One turn moves each row of this set onto another row. After a few examples, where does it send each row asked below?
pakuf: [-13  38  -9  22 -14  -4   4 -51  -4  -3 -39  19  14  23  17  54  -9  21
  23  24   8   2  23  32  37   2 -19 -32]
Nav: [ 11  20  -2  -3 -20 -25  39 -10  -2  26 -11  28 -35 -20 -16   3 -23  -2
 -35 -14 -54  14  -9 -14   6 -11  -6 -12]
Raf: [  7  11   0 -29 -37 -29  54   2  -6  23 -26  18 -29  -7 -28   1 -40  -9
 -11  14 -38   7   4  13   4  -5  19 -16]
Biril: [  0  10  32  35 -34  14  27 -47 -27  23 -27  19  13  58  13  33 -26  10
  -2  29 -25  21  11 -15   2 -19 -26  21]
tufu: [-12  50  -5  31  -8  11   1 -59  10  -8 -37  25  19  19  20  50  -2  21
  14  13  10  21   5  13  29  -4 -30 -24]
Zodon: [  4  28  -7  -5 -20 -11  40   4   4  28  -5  19 -39 -19 -16  -5 -14 -15
 -40  -6 -42  18 -10  -4  -8 -18   4   1]
kol: [-24  57  -6  22 -11  26   6 -36   8  -3 -27  17  17  29  25  42   2   5
  12  27  29  21   8  41  13 -13 -11 -11]
sidu: [-11  -3  38  26  20  -8  30 -31 -33  18   0  25  -6  35  14   6 -38  -3
 -13  17 -38   0  13 -27   1 -11  -3  12]
seli: [  6  12   2 -18 -38 -34  51   8 -17  34 -12  19 -32  -3 -19   6 -38 -12
 -14   8 -36  -3   2   8   0 -16  10  -8]
dag: [  2  20  -5 -22 -31 -10  50  13   1  20 -16  15 -33 -13 -21  -7 -27 -17
 -24  13 -29  16  -1  20 -10 -13  24  -6]
Pora: [  3  14  35  42 -24  17  26 -55 -20  19 -24  21  12  50  13  30 -17  14
 -11  15 -32  29   4 -26   0 -21 -33  21]
sufe: [ -4  13  35  29 -33  23  30 -40 -28  24 -22  15  10  61  17  30 -26   3
  -3  33 -19  21  10  -3  -9 -29 -18  29]
nuz: [-23  49 -12  24  -4  25  -1 -32   5   5 -25  11  11  22  21  45   9   7
   5  30  23  14  17  51  11 -10  -5 -14]
roz: [ 14  10   0 -20 -31 -34  48 -15  -1  16 -31  24 -30 -17 -26   0 -34  -1
 -16   1 -50  11   1  -6  11   4   4 -24]
Porer: [-16  59  -7  33  -6  26   1 -47  14  -7 -29  20  16  21  24  42   5  13
   5  18  21  24   2  25  19  -8 -21 -17]
Zin: [-14   1  39  29  24   8  26 -22 -28  19   6  19 -11  35  16   1 -29 -12
 -19  24 -30   5  11 -17 -14 -21   4  20]
geg: [-12   5  35  33  31   5  26 -28 -23  16   6  25  -9  32  17  -1 -24  -7
 -28  17 -36  10   8 -23 -11 -16  -2  22]
duk: [-13  47 -11  36  -1   7  -4 -58   7  -6 -37  22  11  13  18  52   9  22
   6  12   2  18  13  21  35   3 -26 -31]
mab: [-16  -4  44  25  22  -3  31 -23 -35  21   3  19  -6  38  15   6 -36  -7
 -13  26 -32   2  14 -19  -8 -16   1  19]
zovi: [-20  37  -8  16 -14   6   4 -34  -6   5 -30  13  17  30  17  50  -5  12
  20  34  22   5  24  49  22  -6  -7 -25]
sugi: [-10  17 -38  24  -4  -6  26 -25  38 -16 -23  16  -4  -8 -34  -2 -21  -5
 -16  18 -18  -6  24  53  -2   5 -11 -17]
rerub: [  0  20  29  46 -20  32  22 -49 -13  16 -20  19   7  46  15  26 -11   6
 -19  18 -29  35   4 -19  -9 -24 -28  31]
divu: [-12  13 -35  22  -9 -17  31 -27  35 -17 -26  16  -1  -3 -35   1 -33  -3
  -2  20 -20 -12  26  55   6   8  -9 -22]
Rus: [ 13  20  -8 -11 -23 -19  42 -15   8  14 -25  23 -34 -28 -24  -2 -21  -3
 -34  -6 -49  23  -6 -10   6  -3   3 -17]
tuve: [ 12  12   2 -11 -35 -41  47  -6 -11  30 -14  23 -34 -12 -20   8 -34  -3
 -19  -6 -50  -3   0 -11  12  -8  -1 -16]
Rur: [-13  46  -1  24 -16   1   6 -53  -2  -3 -40  23  20  28  19  48 -12  19
  26  25  17   8  16  21  33  -2 -19 -25]
zul: [ -7  12 -35  22  -8 -19  30 -34  37 -18 -30  17  -2 -10 -34   4 -29   0
  -7  11 -21 -11  26  45   8  14 -19 -25]
Pev: [ -8  21 -37  26  -2  -8  26 -31  39 -20 -27  15  -3 -13 -33  -1 -25  -1
 -12  13 -23  -6  21  46   6  11 -17 -23]
metip: [-17  55 -14  36   5  27  -6 -45  15  -2 -28  17   9  13  22  44  16  17
  -4  15   9  23  11  34  19  -7 -16 -19]
nage: [  7  26  -9 -11 -22  -5  43   0  13  17 -16  18 -36 -25 -22  -7 -16 -14
 -40   3 -40  27  -8   8  -7  -9  12  -8]
piziv: [-10   2  41  34  29  -3  26 -35 -27  18   3  25 -10  28  14   5 -29  -2
 -21  14 -42   7   9 -33  -4 -12  -7  13]
Bugod: [-10  17 -34  20  -6 -10  31 -20  35 -14 -24  13  -4  -2 -34  -1 -26  -7
  -8  21 -16 -11  26  58   0   5  -7 -19]
pamik: [  2  22  -2 -12 -32 -17  45  15  -5  33  -2  17 -36 -10 -13   0 -24 -18
 -31   5 -35   7  -5  11 -13 -25  12   1]
ful: [-18  46  -2  18 -20  10  10 -40  -2   0 -35  17  24  34  23  49 -13  13
  28  33  25   9  14  37  23 -10 -12 -16]
Fab: [ -7  19  31  38 -28  33  25 -39 -18  24 -18  13   8  53  14  25 -14   2
 -14  28 -17  31   3  -7 -15 -31 -18  32]

metip goes to pakuf
Zodon goes to tuve
Now these:
rerub goes to Biril
dag goes to Rus
geg goes to sidu
Porer goes to Rur

